(in the rows, 128 means zero)
Each named move below is a turn or a mirror, shown by a few rows before and after it. Which moves, in which order, take the first row of each later pair to the second? The first pair is answered.
Z_170 (before => after):
[154 165 132 132 181 133 123 128 115 124 123 105 128 109  92  67  71 153
  95 141] => [143 184 124 112 152 116 102 131 142 125 100 121 101 100 108  79  93 149
 100 181]
[120 110 148 127 155 119 115 131 150 129 132 164 137 111 139 144 112 123
 155 119] => [117 110 139 120 147 120 123 137 153 129 134 163 130 110 143 150 116 125
 154 122]
[129 119 142 111 126 145 112 134 120 111 135 153 133 105 137 106 118 123
 128 140] => [131 113 141 112 127 152 116 129 112 107 131 145 134 108 133 108 115 123
 128 134]
[134 127 156 123 149 180 125 146  86 106 125 156 134 136 125 103  90  94
 136 106] => [128 147 144  96 112 168  95 154 120 102  96 167 104 119 139 106 112  85
 145 143]
Z_873 (before => after):
[128 159 118 143  92 100 107 120 136 134 107 119 110 132 133 112 129 120
 142 163] => [151 112 151 113 132 166 117 140 127 124 137 156 139 115 134  98 103 137
 128 133]
[147  84 161 123 153 150  94 148 100 134 144 162 155 131 138  95 113 156
 139 131] => [122 144 118 162 110  75  88 127 117 141 110 110 120 146 134 117 154 130
 149 166]
[160 138 123 148 129 142 178 127  92 143 154  64 148 146 102  82  82 167
  95  93] => [148 164 106 160 106 115 176 119  97 148 140  41 142 148 100  97  98 158
 101 111]
Z_349 (before => after):
[100 147 150 117 102 143  78 136 151 117  92 189  95  99 162 135 128 103
 134 171] => [ 99 137 151 134 113 127  67 127 146 125 106 191  99 100 170 132 133 105
 144 172]
[181 134 162  99 108 200 171  94 138 128 115 155 138 136 148 113  75 134
 122 117] => [184 134 170 104 109 178 155  87 133 129 125 157 125 123 140  84  65 137
 121 132]
[122 138 126 138 134 127 126 120 122 120 113 136 128 132 126 137 136 115
 136 138] => [120 145 125 135 131 129 129 117 124 116 111 130 134 129 132 138 135 119
 133 139]
Z_733 (before => after):
[121 115 147 142 160 116  71 128 102 133 115 169 128 131 124 107 132  98
 170 137] => [140 105 141  92 151 181 109 160 121 119 103 169 140 137 130 147 117 118
 138 109]
[123 116 123  65  83 119 112 125 190 147 135 177 109 100 139 149 140 123
 143 187] => [ 95 149 129 100  83 121  92 104 165 121 121 190 117  90 129 124 131  85
 138 189]
[155 122 155  92 156 156 136 134 135 115 134 190 147 142 150 114 136 174
 144 146] => [149 122 156 112 162 120 112 124 126 131 138 190 137 138 150  97 145 155
 162 161]
[129 104 147 105 140 175 162 111 117 155 119 140 107 106 123  97 128 164
 102 113] => [124 104 145 123 150 127 138  94 109 179 138 136  88 103 119  82 137 160
 112 137]
Now pairs of rows:
(2 to 3 moves a pair)
[144 111 149 110 121 127  91 126 131 130 156 172 107  86 141  89 126 142
 137 171] => [143 108 152 117 137 175 110 121 101 111 150 176 136  92 128  90 105 131
 113 141] => Z_733, Z_170
[130 188  90 174 115  60  86 109 127 114 105 101 113  94 127 104 173 132
 133 169] => [137 136 103 211 180  92 137 112  85 118 139  88 171 137  99 129 149 136
 141  99] => Z_170, Z_349
[136  82 146 185 162  95 156 132 154 168 128  87 160 142 168 185 159 122
 134 112] => [135  94 145 171 157 146 171 142 146 145 106  94 180 140 163 193 135 116
 115  88] => Z_733, Z_733
[113 164 143 162 116 139 135 139 128 114 112 108 135 135 111 123 124 105
 138 141] => [139 143 148 131 115 148 154 150 136 134 136  94 126 141 110 121 114 141
 125 134] => Z_733, Z_349, Z_170
[156 148 109 132 157 176 146 129 170  95 120 109 157 138 116 150 124 111
 103  76] => [177 102 133  95 171 146 115 137 183 116 155 144 128 120 136 127 138 139
 123 105] => Z_170, Z_733, Z_873
[106 154  60 144  99  91 128 137 150 128 104  87  99 176 125 172 143  97
 147 159] => [147  55 111 123 182 128 131 160 133 140 175 140 136 172 121 176 134 133
 164 119] => Z_873, Z_733, Z_349
[125 176  75 129  60 110 171  98 147 142  96  51 124 150 117 130 105 118
 102 141] => [116 141 128 164 134 160 136  84  74 115 141 127 169 115 109  58  64  87
 103 126] => Z_873, Z_733, Z_733
[126 116 128 121 142  83 142 131 170 166 129 105 122 151 151 191 156 173
 173 133] => [131  94 148  87 154 117 130 140 179 160 141 141 121 130 148 182 148 179
 162 136] => Z_873, Z_170
[ 86 153 134 154 132 116  87  93 102 117 143 163 132 129 118  78 137  88
 137 150] => [118 139 107 135 133 156 179 126 110 127 140  96 158 169  96 149 121 129
 109  80] => Z_733, Z_873, Z_170
[139 132 122 145 106  53 139 136 116 151 151 113  93 122 121  62 141 129
 134 158] => [160 100 150 145 140  89 154 142  95 148 176 121 123 119 117  53 117 138
 119 134] => Z_170, Z_873
[ 86 125 123 127 142 129  73 131 139 120 115 165 109 123 141 136 156 107
 165 149] => [ 80 133 125 127 141 143  79 129 139 109 110 165 115 125 145 137 149  98
 161 140] => Z_733, Z_733, Z_733
[116 128 123 165 164 159 148 104  92 100 165 160 156 120 149 136 122  85
 160  87] => [ 94 172 106 123 105 157 124 121 138  85 112 161 125 110 164 156 140  83
 151 125] => Z_349, Z_170
[153 132 139 114 124 150 120 136 132 136 140 128 139 110 127  73  73 128
 102 131] => [147 168 110 112  90 142 134 129 153 136 111 106 128 125 135 100  87 121
  95 133] => Z_873, Z_733
[102 139 137 140 123 117  88 135 141 133 129 146 139 109 126  97 149 105
 150 153] => [118 132 144 110 116 152 105 148 146 126 131 155 144  93 119  83 126 120
 136 145] => Z_733, Z_349, Z_349
[105 160  99 128  99  96 146 133 144 119 116 116 135 152 127 129 147 119
 135 176] => [114 156 105 104  83 133 160 141 147 113 108 116 137 142 124 118 126 136
 118 174] => Z_733, Z_349, Z_733
[116 131 106 154 130 147 167 142 133  98  99 100 166 165 110 172 125 109
 122  88] => [106 156 106 189 126 110 143 121 121 105  94  94 154 154 106 142 132  89
 129 107] => Z_733, Z_733, Z_349
[104 176 123 141  82 129 121 106 136 108  91 120 111 111 123 135 137 108
 119 148] => [130 127 131 184 127  88 138  96 107 142 150  96 130 132 106 117 123 128
 137 115] => Z_170, Z_733, Z_733
[137 103 130 119 149 169 148 137  98 137 170 127 142 133 131 121 104 158
 106  42] => [131 110 107 125 138 143 169 138 115 146 156 100 137 156 130 165 128 160
 119  44] => Z_733, Z_349, Z_349
[ 64 109  93 133  97 135  91 140 164  61  62 156 155 117 131 137 180  98
 141 157] => [108  34 115 178 166  79 128 129 123 121 160 106 189 152  96 129 169 140
 162 104] => Z_733, Z_170, Z_733
[127 157 149 141 129 187 151 115  92 124 109 117 165 126 112  98  82 136
  90 101] => [144 150 139  70  80 139 127 141 159 141 107 116 103 109 137 111 119 171
 101 158] => Z_349, Z_170, Z_733
[144 106 156  78 115 109 100 135 141 150 155 153  94 115 165 105 111 154
 113 171] => [121 128 157 112 115 114  80 119 118 130 136 172  97  99 165  84 108 119
 110 175] => Z_170, Z_733, Z_170
[158 127 119  63  66 133 134 133 159 128 122 130 112 132 143 128 124 143
 140 162] => [147 136 125 115  88  79  98  99 131 143 141 130 103 135 127  90 134 118
 162 181] => Z_170, Z_733, Z_170
